One turning vector, and how many steps it has turned:
The counts run from 0 to 441.
[ 76 148 143 130 132 120 117 121 156  86 168 173 146 115 170  96 146  97
 164 143 132  96 138 112  77 118 140 134  85 133 145 125  99 153 121 114] -> 437
[113 136  89 139 163 118 151 134 146  98 140 160 137 134 174 103 177 114
 135 169 152  66 107 120 127 108 118 114  82 122 155 148  80 115 136 108] -> 90
[125 160 125 104 133 142  91 130 180 147 148 151 123 151 147 155 160 189
 111 150 130 104 148 157 121 149  64 157 119 147 151 133  91 152 125 146] -> 267
[104 111 108  93 135 133 117 113 154 137 128 153 103 120 209 112 164 161
 142 184 179 125 117 127  87 111 116 121 117 126 137 106 129 154 119 148] -> 361
[118 166 140 136 115 152 117 108 172 105 171 116 142 129 136 140 144 142
 116  83 108 122 191 147  79 143 136 128  90 141 160 131  82 144 115 168] -> 57
[129 120  91 132 134 139 131 120 156 112 108  81 135 116 107 133 163 122
 161 134 117 123 121 152 128  91 150 150 129 215 118  95 113 163 175 174] -> 394
[117 119 127 125 103 121 137  83 198 106 131 128 152 157  95 102 123 168
  94  94 129 125 166 153 138 129 120 163  88 167 144  85 128 172 125 151] -> 63
[134 160  82 155 145 130 148 101 144 114 146 144 160 170 116 145 118 115
 115 120 131  76 161 175 173 109 124  88 100 102 138 147 158 154 148 124] -> 313
[115 161 116 106 169 133 171 110 128  84 149 123 155 111 151 120 149 136
 180 151 117  95 110 148 139 122  67 158 107 120 161 150 103 149 166 146] -> 182
[122 144  97 153 160 158 104 118 149 110 121 103 146 134 111 142 141 142
 171 128  99 131 122 182 140 106 124 129 116 207  91 116 110 153 176 153] -> 393
[182 157  84 101 134 135 121 125 157 152 126 119 133 134 144 155 129 148
 113 120 162  54 121 134 121 129  98  84  81 133 107 107 125 111 152 142] -> 24
[119 147 149 104 153 110 131  85 150 126 123 127 148 128 152 157 121 188
 133 137 104 121 132 152 103 146  78 133 100 101 130 155 104 179 165 151] -> 275
[162 137 104 143 115 132 122  94 155  95 143 159 153 154 138 143 135 144
  86 129 149  76 145 176  92 125  85 126 114  95 102 148 115 150 143 158] -> 158
[119 107 138  93 116 137 130  85 127 105 126 111 183 125 113  97 166 128
  95 153 135  67 120 156  97 124 122 156 122 133 100 112 137 181 166 121] -> 164
[150 168 120  87 116 160 128 140 164 138 116  88 135 151 170 152 117 156
 147 134 141 106 139 137 122 131  98  77 109 182 149  94 177 129 119 123] -> 117
[117 126 158 108 126  97 102  89 194 148  88 201 152 162 130 138 115 148
 139 114 128 121 140 161 106 111 105 150 105 143 160 128 145 163 123 130] -> 351
[135 147 144 128 104 165 100  82 150 109 126  73 151 151 113 132 160 177
 122 127  87 141 168 149  93 106 138 144 112 171 130 136 111 173 133 102] -> 54
[ 95 154 106  96 140 129 119 116 161 102 165 143 151 110 114  90 142  97
 136 128 148  69 143 126 140 137 104 180 123 148 141  95 110 138 180 183] -> 173
[131 174  83 126 120 143 118 158 117 101 139 119 149 114 115 132 172 138
 155 125 117 103 175 191 142 129 134 134 131 177 144  86 134 160 127 172] -> 398
[144 160 110  73 142 118 132 125 122 113 102 115 122 131 173 112 163 195
 105 150 158 107 150  99 115 143 112 157 138 138 158 134 108 173 135 176] -> 269
[138 131  97 129 146 153 142 117  94  71 112 133 153 136 174  79 154 151
 105 136 162  80 126 167 113 144 139 126 115 123  91 115 121 166 132 169] -> 160
[145 147  95  85 139 127 156 104 137 151 101  56 136  93 142 158 154 104
 137 132 133  83 115 118  91  96 134 113 111 142 125 118 123 141 183 176] -> 31
[139 151  88 122 134 130 123 105 118 102  97  64 111 108 172 111 130 138
 152 154 135 100 136 128 122 107 107 137 112 147  81 100 143 143 208 173] -> 386
[ 99 165 127 104 165 147 112 141 147 113  87 129 149 136 163 141 160 133
 136 148 145 117 119 181 109 157 125 169 143 186 143 108 119 183 118 170] -> 260
[140 123 120 101 111 144 127  82 175  88 139 146 144 189 111  68  95 173
 151 113 105 136 118 134 137 123  96 117  65 120 133 118 111 155 107 115] -> 426
[108 126  72 126 147 102  95 133 153 147 116 127 117 113 141 129 171 156
 124 179 146  94 113 151 142 114 130 125 103 166  92  83  95 159 158 143] -> 377
[117 154 142 113  90 149 116  99 144  93 128  62 167 118 125 117 161 158
 123 123 103 139 173 142  86 138 143 166 111 170 139  98 126 171 129 126] -> 55
[ 97 161 177 108  88 142 107 117 188 149 103 135 145 152 172  99 140 148
 132 143  93 117 154 162 102 135  98 140 102 149 168  99 139 133 123 104] -> 343
[126 175 128 123 134 127 112 139 154  78 110 113 141 165 139 151 128 165
 151 144 109 127 158  94 116 124 134 129 122 192 168 149 114 164 171 111] -> 192
[151 163 118  97 107 173 105  94 127 138 131 124 140 117 170  99 157 115
 159 117 138  95 133 157 102 100  71 179  97 133 126 109 143  73 136 148] -> 249
[118 155 103 127 141 106 126  74 171 113 131 138 124 142 151 134  94 123
 165  97 150 164 127 108 113 104 140 109  43 164 110 118 120 142 115 111] -> 216
[136 190 107 102 129 139  92 145 131 155 113  91 168 128  98 172 135 124
 152 129  95  91 137 175 120 134 127  94 114 143 120 111 144 162 167 158] -> 33
[110 115 107 163 149 141 117  86 158 100 182 117 145 124 131 143 154 141
 139 137 113 116 121 136  98  99 156  91  71 156 102 153  81 144 178 105] -> 300
[164 153 118 138 106 169 149 116 173 105 158 102 150 157 131 153 143 163
  99 103 117  95 181 172 130 142  81 106 111 141 154 132 121 145 122 157] -> 405
[150 155  94  80 115 144  78 111 132 125 117 148 128 162 184 151 127 168
 131 152 163 121 121 114  61 119 127  85 102 118 109 147 131 153 129 116] -> 363
[138 178 116 106 163 176 130 106  97 109  92 124 132 146 203 114 138 124
 143 102 148  97 137 142  89 121 102 140 142 136 135 161 138 133 150 191] -> 253
[122 133 138 108 132 175 134 135 152 157  73 116 128 195 159  76 173 159
 120 147 104 106 144 145 138 104 135  90 129 164 171 130 124 147  95 117] -> 339
[133 102 113 123  92 109 113 134 151 107 167 165 136 122 107 100 128 199
 158 142 124  94 157 151 136 123 126  84 107 135 142  80 139 177 138 162] -> 289
[122 175 106  81 125 155  65 117 136 121 137 136 171 158  78 104 131 127
 120 131 123  89 138 141 135 141 130 155 106 154 110 123 117 137 183 119] -> 171
[128 100  97  89 136 150 150  59 136 113 151 131 143 155 122  67 152 147
 128 115 141 131 116 134 128  92 146 121  71 107 146 148  95 157 106 136] -> 69
[130 136  94 123 106 149 155  83 178 114 128  73 160 169 116 114 138  99
 118 171 112 104 130 158 137  77 117 125 118 145 139 121 165 151 152 104] -> 318
[170 170  77  97 112 100 104 123 125  96 153 138 139 123 111 133 119 179
 183 116 143 120 142 109 101 122 139 107  53 119 134 123  97 143 127 157] -> 287
[ 95 173 116 129 159 150 108 115 153 104 161 123 181 138 145 139 147 101
 106 142 122  86 116 176  91 158 107 150  91 108 110 142  84 145 168 140] -> 166
[ 82 152 119 142 172  99 117 112 151 129  82 152 156 132 157 126 130 118
 169 147 138 105 121 169 174 117 126 147 114 187 143 119 168 142 170 109] -> 105
